One vector is turned by the same rotation once a step. Each row is the vector after some number of steps, and that number follows the row.
The counts run from 0 to 479.
[160 136  74 109 111 173 104 110 167 166 121 102  87 156 145  98 171  93
 114  97 139 138  98 153 110 178 111 150 149 148 141 127 107 124 157 125
 146 153 145 133 117 109 127 105 157 149 149 122 117 169 113 105] : 134
[129 156  73 131 135 111 124 145 131 131 123  86 128 157 112  96 172 132
 120 102 106 137  79 150 169 155  69 144 163 136 121  75 102 152 132 154
 128 150 116 153 128 124 115 127 143 172  93 154 140 174 151 162] : 98
[ 94 124 113 114 169 155  88 101 145 122 144 154 144 166 142  59 134 129
 107 102 141  97 113 112 158 135  84 135 116 176 152 110  92 167 149 103
 156 147 102 141 165 122 112 145 142 157  86 164 114 153 158 122] : 314
[131 128 103 139  93 164 137 121 159 158 156 122 130 132 124 148 106 138
 140  79 131 136 118 127 112 150  93 153 140 161  89 118 128  96 143 124
  85  96 150 148 120 166  92 116  99 147 117 140  99 178  56 132] : 120
[173 126  82 154 145 145  99 117 146 113  92 106  79 151 120  96 124  91
 135  99 139 115 116 151 168 173 141 104 140 141 130 121  79 121 164 102
 127 115 167  99 142 164 153 144 128 147 149 122 124 182 110  99] : 141
[128 133  81 128 129 149  71 121 173 126  93 138 123 138 101 120 113 187
 119  77 108 138 107 138 147 120 145 167 151 146 108 119  94 108 150 116
 114  99 128 198 111 141 133 114 110 164 120 112 108 180 113 136] : 229
[123 130  94 118 125 156 117  95 179 131 144 139 117 120 159  88 168 110
 127 119 166 155 111 143  90 172  76 143 113 153 115 118  79 130 167  83
 154 131 143  96 112 101 137 151 125 176 101 163 101 161 119 137] : 406
[111 140 104  99  75 143  79 121 146 117 125  87 116 117 139  98 166 103
 121 110 106 138  79 101 107 162 108 161 128 138 117  81  78 146 140 117
 145 156 126 149 107 118 127  97 111 163  80 156  99 174 129 128] : 242
[154 129  89  99 113 163 157 111 152 127 143 158 102 137 146 125 160 128
 129  96 148 150 139 152  98 193  69 131 129 150 140 106  90 150 184 123
 147 111 128 106 140 121 143 131 136 142 102 163  81 150  81 145] : 408
[132 143  70 118 134 144  80 117 128 133 110 116 106 128 117  92 136 107
 124 119 109  90 117 120 157 139 113 157 135 186 138  61 109 147 148 121
 151 156 129 196 104 119 117  94 128 113 118 137  89 171 105 131] : 82
[110 123  79 130 149 171  95  98 189 138 121 132 120 142 146 115 152 185
 116 104 101 168  83 160 150  82 114 168 130 151 111 127 108 133 129 137
 155 147 126 177 129 113  86 142 139 161 118 141 141 170 158 134] : 222
[114  83  80 144 108 169 102 131 152 141 123 117 138 148 146 142 137 132
 106 121  97 134  80 120 111 131 124 175 157  98 134 135  59 114 148 150
 129 144 113 130 155 138 106 110 112 206  71 154 155 170 117 136] : 387
[121  88  84 151 114 147  97 105 148 118  93 104 131 141 151 124 131 126
 113 121 101 136  77 122 127 133 128 172 146 121 126 135  64 107 127 128
 117 144 124 125 141 157 110 115 125 209  75 148 165 189 136 115] : 386
[162 144 100 132 117 169  94  90 177 136 123 125  91 171 149 102 153 116
 121  76 146 154  88 157 112 189 102 147 144 139 125 141  94 146 169 102
 145 137 148 120 117 126 131 120 133 158 151 119 107 184 127  90] : 133
[ 96 120 100 175 146 146 100 113 127 133 148 109 107 114 159 125 137 119
 108  86 133  80  99 166 168 121  91 121 116 179  86 144  81 157 110 128
 111 148 143  98 141 157 137 147 144 148  97 168 185 158 159 127] : 438
[124 130  75 122 119 129 116 123 115 138 136  87 118 168 133 119 121 112
 100 147  90 114  85 134 144 149  96 145 172 161 159 109  62 154 152 127
 182 141 148 157 157 119 108 131 113 162 111 163 104 136 152 156] : 479
[112 104  79  87  84 168 118 124 155 149 179  92  99 114 173 144 112 154
 107  88 110 115 113 156 129 118  93 118 144 155 145 124 104 124 139 141
 176 127 130 114 157 148 103 163 129 149  84 155 160 132 111 162] : 59
[ 84 140 106 108 147 161  99 115 182 108 138 141  98 133 150  64 119 133
 136  96 128 127 111 116 128  81 116 138 123 179 106 123  90 122 125  88
 172 133 155 145 147 151  96 116 129 130  69 127 109 153 124  86] : 458
[102 116  90 113 135 157 122 126 123 119 171 120 108 111 155 164 115 157
  99  40 139 112 116 178 140 117  66 133 160 145 132 145 114 159 150 141
 152 129 122 140 146 158 144 128 147 155  83 128 154 133 121 133] : 444
[111 120  89 136 114 170  84 125 173 170 158 105  95 152 131 114 170 125
 103  71 145 100  88 173 119 161 112 161 117 146 111 145  89 135 136 121
  95 127 138 125 107 119 120 125 126 147 138 114 176 153 116 119] : 282
[ 98 113  83 120  86 146  86 124 166 131 145  95 151 104 116 106 142 101
 120 107 137 125  98 121 102 169 131 151 141 146 113 110  93  89 153 112
 109 105 135 140  88 147 119 135 113 188  84 139 134 183  87 152] : 394
[153 152  99 116 158 105  98 150 134 153 131 102  94 147 106  85 112 105
 145  55 141  97 101 115 155 164  84 117 146 192 119 171 109 126 134  76
 109 119 145 166 129 170 140 117 126 141 106 108 107 134 151 144] : 193
[128 159 114 146 188 129 127 124 151 123 142 154 104 180 117  45 127 102
 145  96 155 104 123 139 148 137 102 112 107 166 100 125  84 125 123 103
 103 109 156 114 176 150 116 125 125 136  89 135 109 158 135  93] : 33
[122 142 102  67 132 142 110 140 166 150 139 144 107 171 132  90 110 154
 144  64 113 127 117 107 120 136  91 155 143 171 144 117 104 144 168 129
 137 129 105 185 154 143 101 102 125 114  87 134  80 134 102 132] : 464
[120 141 100 148 136 153 137  94 156 129 152 135 123 147 138 151  90 190
 117  71 118 130 125 151 200  86 118 108 137 165 109 112 120 120 143 154
 147 123 153 137 164 160  92 169 118 128 136 169 111 176 112 147] : 216
[126 155 107 143 177 126 151 138 144 118 158 163 103 181 106  80 108 120
 152  81 145 108 138 141 163 145  87 113 118 153 111 113  77 140 138 124
  97 112 165 124 177 159 121 111 109 117  99 130  98 150 106 100] : 32
[117 128  96 138 174 146 127 118 133 157 148 143 112 195 148  71 142  96
 121 114 119  98  99 132 141 138  73 137 137 155 131 132  74 151 112 117
 119 142 126 122 187 134  91  95 147 143  81 149 138 141 158 105] : 38
[108 133  95 116 157 159 139 131 133 163 169 139 118 195 133 108 117 107
 122  97 118  95 103 141 132 163  69 145 146 145 156 146  73 164 130 136
 127 138 111 122 194 123  98 117 131 131  82 142 120 129 139 118] : 39
[136 153 108 116 131 122  91 132 128 114 110 127 113 153  96 120  97 137
 119  88  97 104 141 120 165 147 107 144 147 168 126  73  81 158 168 134
 128 104 137 179 120 147 133 108  91 115 129 137  56 164 103 124] : 84
[123 170 133 141 110 107 123 133 123 108 129 112  98 174 115 130 127 138
 114  94  90 134  98 128 176 146  71 116 153 134 120  78  64 179 139 155
 144 120 142 136 150 142 133 121  95 137 100 170  85 177 156 137] : 92
[106 118 106 152 156 145 128 134 108 142 175 121 109 145 131 162 107 123
 102  54 137  80 117 165 185 139  92 123 122 142 112 154  81 154 134 160
 100 121 145 102 158 161 142 149 113 124 111 158 151 157 124 154] : 436
[145 143  69 134 149 169 124 127 152 137 115 111 131 179  96 113 122 140
 133  84 137 134  86 160 177 148 133 149 167 109 130  92 120 118 146 187
 113 157 135 161 153 113  88 113 130 147 116 154 137 174 126 143] : 375
[128 160 100 129 122 113 110 120 128 117 128  81 115 154 120  98 153 126
 112 115 103 136  71 136 179 133  82 127 135 135 118  79  77 164 124 149
 151 172 136 148 121  92 109 113 116 162  94 163 119 170 180 143] : 94
[129  94 121 158 116 179 131 113 150 170 181 142  97 168 159 151 112 155
 107  77 115 120  96 159 134 125  81 149 101 125 111 138  79 147 137 145
  88  90 152 100 152 118  99 123  83 145 121 131 109 169 120 111] : 276
[159 131  98  97 118 132  91 103 136 114 110 130 101 117 118 114  93 154
 112  83 113 103 132 122 137 133  95 153 135 175 141  95 110 171 175 102
 143 133 124 201 113 135 145 105 106 127 117 126  46 167 103 129] : 80
[113 112  85 163 154 151 128 114 135 133 137 117 144 110 138 129 118 129
 136 127 117 159  83 141 137  99  85 147 158 142  97 133 100 108 106 110
 136 151 147 124 133 129  92 123 115 216  52 156 130 174 124 139] : 110
[109 125 123 162 143 129 100 116 123 127 156 115 102 131 154 143 112 136
 117  49 136  81  96 156 181 129  88 116 117 166  90 145  88 161 114 128
  98 113 147  99 146 171 143 151 136 142 116 151 158 172 164 126] : 437
[143 120  89 135 144 152  74 125 122 160 148  91 100 141 126  89 132 111
 114  93 138  62  92 167 170 166  81 117 105 178 121 113 113 153 128 116
  61 129 128 133 128 120 104 129 129 135 115 111 158 167 144 136] : 430
[123 124  75 133 147 131 129 168 147 179 147 109  86 113 109 134 123 130
 158  99 115 116 121 131 144 113 102 144 124 165  76 150  85 112 115 131
 144 141 162 151 101 139 130 144  98 143  87 155 109 133  98 200] : 343
[117 120 119 122 108 152 158 118 158 121 171 145 107 141 152 131 159 123
 128  88 146 155 121 125  99 140  83 146 119 133 126 120  51 141 174 111
 163 111 149  86 146 121 147 138  86 152  92 181  72 155 104 147] : 404
[139 125  81  99 134 153 122 129 102 159 152 117 127 189 137 120  92 110
 111  90 133  81 110 140 134 173  71 136 163 156 158 150  97 152 145 147
 111 130 113 135 179 134 103 104 150 147  86 127 153 132 120 139] : 43
